Y: rows in 3 groups, each row roughly a mix of its group's directions:
Y (105 x 10):
[[-28  12 -15   7  22  -5   6 -12  -9  44]
 [ -5  28  31 -23  -7  31   9  -6   7  23]
 [ 36  15  22  -2   2  11 -22  22   8  28]
 [-29  15   9 -10  41 -11   1  10  19 -22]
 [ 25 -26  14  13 -11  22   2   5 -25  32]
 [-19  11 -30   8 -32  14   3   9  -4  34]
 [-16  -7  44  -4 -11  15  -7 -13  27  22]
 [ 12 -28  14  -6 -36 -14 -32  17  -4   1]
 [ 18  23 -22   0   0  -6 -38 -12 -22 -23]
 [-30 -26 -41  22  -6  -8   3   7  -3   9]
 [  7   8  36  22 -42   6 -14   1  -6   5]
 [ 29  11 -20   7  18  29 -14 -23 -24 -10]
 [ -5 -14 -23  31  30  -2  13  34  -4  -9]
 [ 33 -19 -13  20  32   6 -19 -17  12 -10]
 [  8  26 -21  12  22  39  15   7 -14 -12]
 [ 21 -32   0   8  -5  13   3  -5 -23  42]
 [ 12 -10  -6 -16  -5  42   9 -19   8 -33]
 [ -1 -16  35  28  -2  -1  18 -11   8  35]
 [ -1  19 -13  14  43 -10  25  -5  -8  24]
 [-39  -5   1 -15  -6  -9 -20 -21 -18  30]
 [ 11  19 -22  -8   3  47  -5  18  13 -15]
 [ 31  11  -1  30  -7  14  21  30 -13 -17]
 [-16  21 -18   4  10  18 -27  29  27  15]
 [  2 -10  29 -47 -24  -5   8   4  10   4]
 [ -2 -41  -1  -8  20  15  -3 -10 -21  33]
 [ -5  -7 -37 -17  35  -5  30   7  -5  -4]
 [-22 -37  -3 -19  -5   3 -17 -20  11  30]
 [ 26  29  14 -10   8 -16  -3 -39   5  16]
 [-14 -32   8 -15 -22  28 -21 -10  -2  26]
 [ -9   5 -26  19 -17 -46  -8  17  -2  10]
 [ -6 -18  17   3 -12 -40   1  -2 -39  -8]
 [ 25 -19  17  31 -19  32  -6 -16  -3  11]
 [-27  12  16   9  21   1  -6 -23  39 -16]
 [-28  -5 -25  22 -16 -33   8  11  -8 -22]
 [ 38  20  16   9   3   6 -11  38   1 -13]
 [  8   7  17  20  14  13 -15  41   5 -30]
 [ 35  -2  -6  -3  -7  36  16 -11  29 -12]
 [  8 -14  26 -17  28   0 -15 -39  -4 -14]
 [ 14  21  -6   5 -25   8  -8  20  34 -31]
 [-27  11  36 -14 -16 -35 -11  -1   5   3]
 [ 14 -23 -10  -7  12  11  42  19 -11 -24]
 [-14  -5  -4 -46 -30 -16  13 -17   3   5]
 [ 28 -16  -7   5  -9   9  -4 -10 -32  40]
 [  3  11  22   8 -50   3 -14  18  -7 -14]
 [ 20 -26  12 -12   8   2  13 -24  30  30]
 [-48 -22 -12 -15   9   0  -2 -18 -10 -19]
 [-31 -10  10 -10 -14 -37   2 -13  -4 -32]
 [ 24  23  11  42  28   6   0 -12  -2   6]
 [ 12  22   5   3  12  -1   2  41  25 -29]
 [ 16  21   3   5 -34 -13  19   5 -21 -33]
 [ -6  -6  13 -43   5   1 -14 -18  20  31]
 [-22  17  24 -12  13  -6   1   3  38 -30]
 [  7 -57  -1   9   3  -3   7 -17  13  10]
 [-17  12  30 -16 -30   1  27  14 -23  -4]
 [-14  24  30 -14   2 -35   1  -8  19 -21]
 [  9 -14  11 -25  22  45 -21   4  -1   0]
 [ -3   7   2 -33  38  -4 -19 -26   0 -19]
 [ 17   1  20  22   7 -31  25 -15  14 -28]
 [  9 -32 -26   7 -11 -39  -8   1 -13 -16]
 [-31  12 -31   4   2  -6  40 -15  -1   6]
 [-30   1 -42  -4  -4  21   3   7 -18  21]
 [ 23  -9  25  10  -9  42  21  13   4 -12]
 [ 26  19  25   6 -11 -26  15   4 -12 -33]
 [ -3  25 -19  13  36 -26   0   5  15 -25]
 [  2  19 -29  11   9  29  26 -22   7  22]
 [ -4 -11  -3 -23 -24  32 -23  14 -19  25]
 [ 19 -12 -38  20  29  17  -7 -11  15  13]
 [-18  -3  -8 -22  -7  33 -33  -1  29   8]
 [ 24 -37  10  21 -25  -7  13   6 -18 -17]
 [ -9 -43  13  25 -13  11  29  11  -1  -4]
 [ 28  12  38   7   6  16 -12  31   0 -11]
 [ -6 -48   9 -16  18  -1   5 -22  -9  20]
 [  6  35  17  -4  38  17   7  14  18 -11]
 [-41   6  -1 -41 -10  10   6  -9  -1  18]
 [ 23 -24   5   4 -19  19 -34  15 -25  11]
 [-17 -14 -42 -11 -12 -24  11 -25 -10   8]
 [-11  13  23 -20 -36 -14  -3   8 -27 -22]
 [-19   2 -37  36  -2  -9  -3 -17  -8 -22]
 [ 27  16   0 -26  11 -10  22  36 -13  12]
 [ 24  16  38   2 -17  15 -11  23  -4 -23]
 [-39  -1   5 -33 -14   5  17 -16  22   6]
 [ -4  20 -19  33  12  -7 -25 -33   2 -14]
 [-25   6 -15  -3 -20   0  19 -35 -22 -25]
 [-10   0 -37  42  22   2   5   9 -12  -5]
 [ -1 -33 -16  -7 -19   0   9 -24 -18  35]
 [ -2 -25   9   8   3 -54  -7 -15  -7   2]
 [ 26  10   0  38  25  12 -15  24 -14  -3]
 [ 34  25   8  -2  16  38  -6  17  11   1]
 [ 27  29  -3  26  19   0  -8  28  15 -19]
 [-14  -7  -8   9   9 -32  32 -33  19  -8]
 [ 14  40  -1  12 -18  -2  -7  27  18 -25]
 [-40 -18   7  -3 -34  19   6  -4  10 -19]
 [ -5 -29 -13   2  -5   8 -14 -42  -9  29]
 [ 19 -18 -31  19   0 -25 -33 -15  -6  -8]
 [  2 -33  -3   0 -47 -11 -17  -3 -15   1]
 [-23   3 -31 -35  21 -25   8   1  -8  -9]
 [ 14   8 -19  22  34  11  25  11  18  24]
 [ -9  46 -13  28  20  15  12   0  -3  -5]
 [ 55  10  16   7 -12  15   4  12   1  -2]
 [ 21 -18  16  -4 -13 -25  26 -24  29  -7]
 [-36  18   2 -15  12   1  10 -35 -25  -5]
 [ -8  -2 -33 -15  46  -9  16  -8   1   5]
 [ 16 -39  -1 -19  -9  31   3 -27   4   6]
 [-20 -12  27  15  -4  -9  13  -3  25  40]
 [ 10   0   5 -17  -5  14  20 -45  26  16]]

one row of each group, then the others: which group is each in?
[-14  13  -3 -18  28  -4 -32 -33  14  12]  <103>
[-21   9  -4  19  -8 -45  -6  10 -11  28]  <62>
[ 10 -25   4 -37 -22 -30 -15   2   4 -14]  <22>

[-25 -15   7  -8  12  -3 -24  18 -41 -17]  <62>
[ -7  10 -17 -10   6  48  -7   3  -1 -32]  <62>
[-18  -3  19 -28  40  -3  19 -21   4   7]  <103>
[  8  23  -6 -42  -3 -32  22  -1   3  -2]  <22>
[ -3 -12  -3   3  34 -10  40 -26  13  12]  <62>
[ -8 -19  19 -26  26   9 -14  22  28  15]  <22>
[-19 -19  -8  29 -10  -2 -28 -30   9 -23]  <22>
[-15 -10 -17 -12 -20  32 -18  -6 -20  32]  <22>
[-14   6 -21   9  13   2  10  20  27 -43]  <62>
[-14  -8   4  26  -6   9 -34 -40  12  -8]  <22>
[-11  -8  29 -36  -7  -9  18   5 -14 -31]  <103>
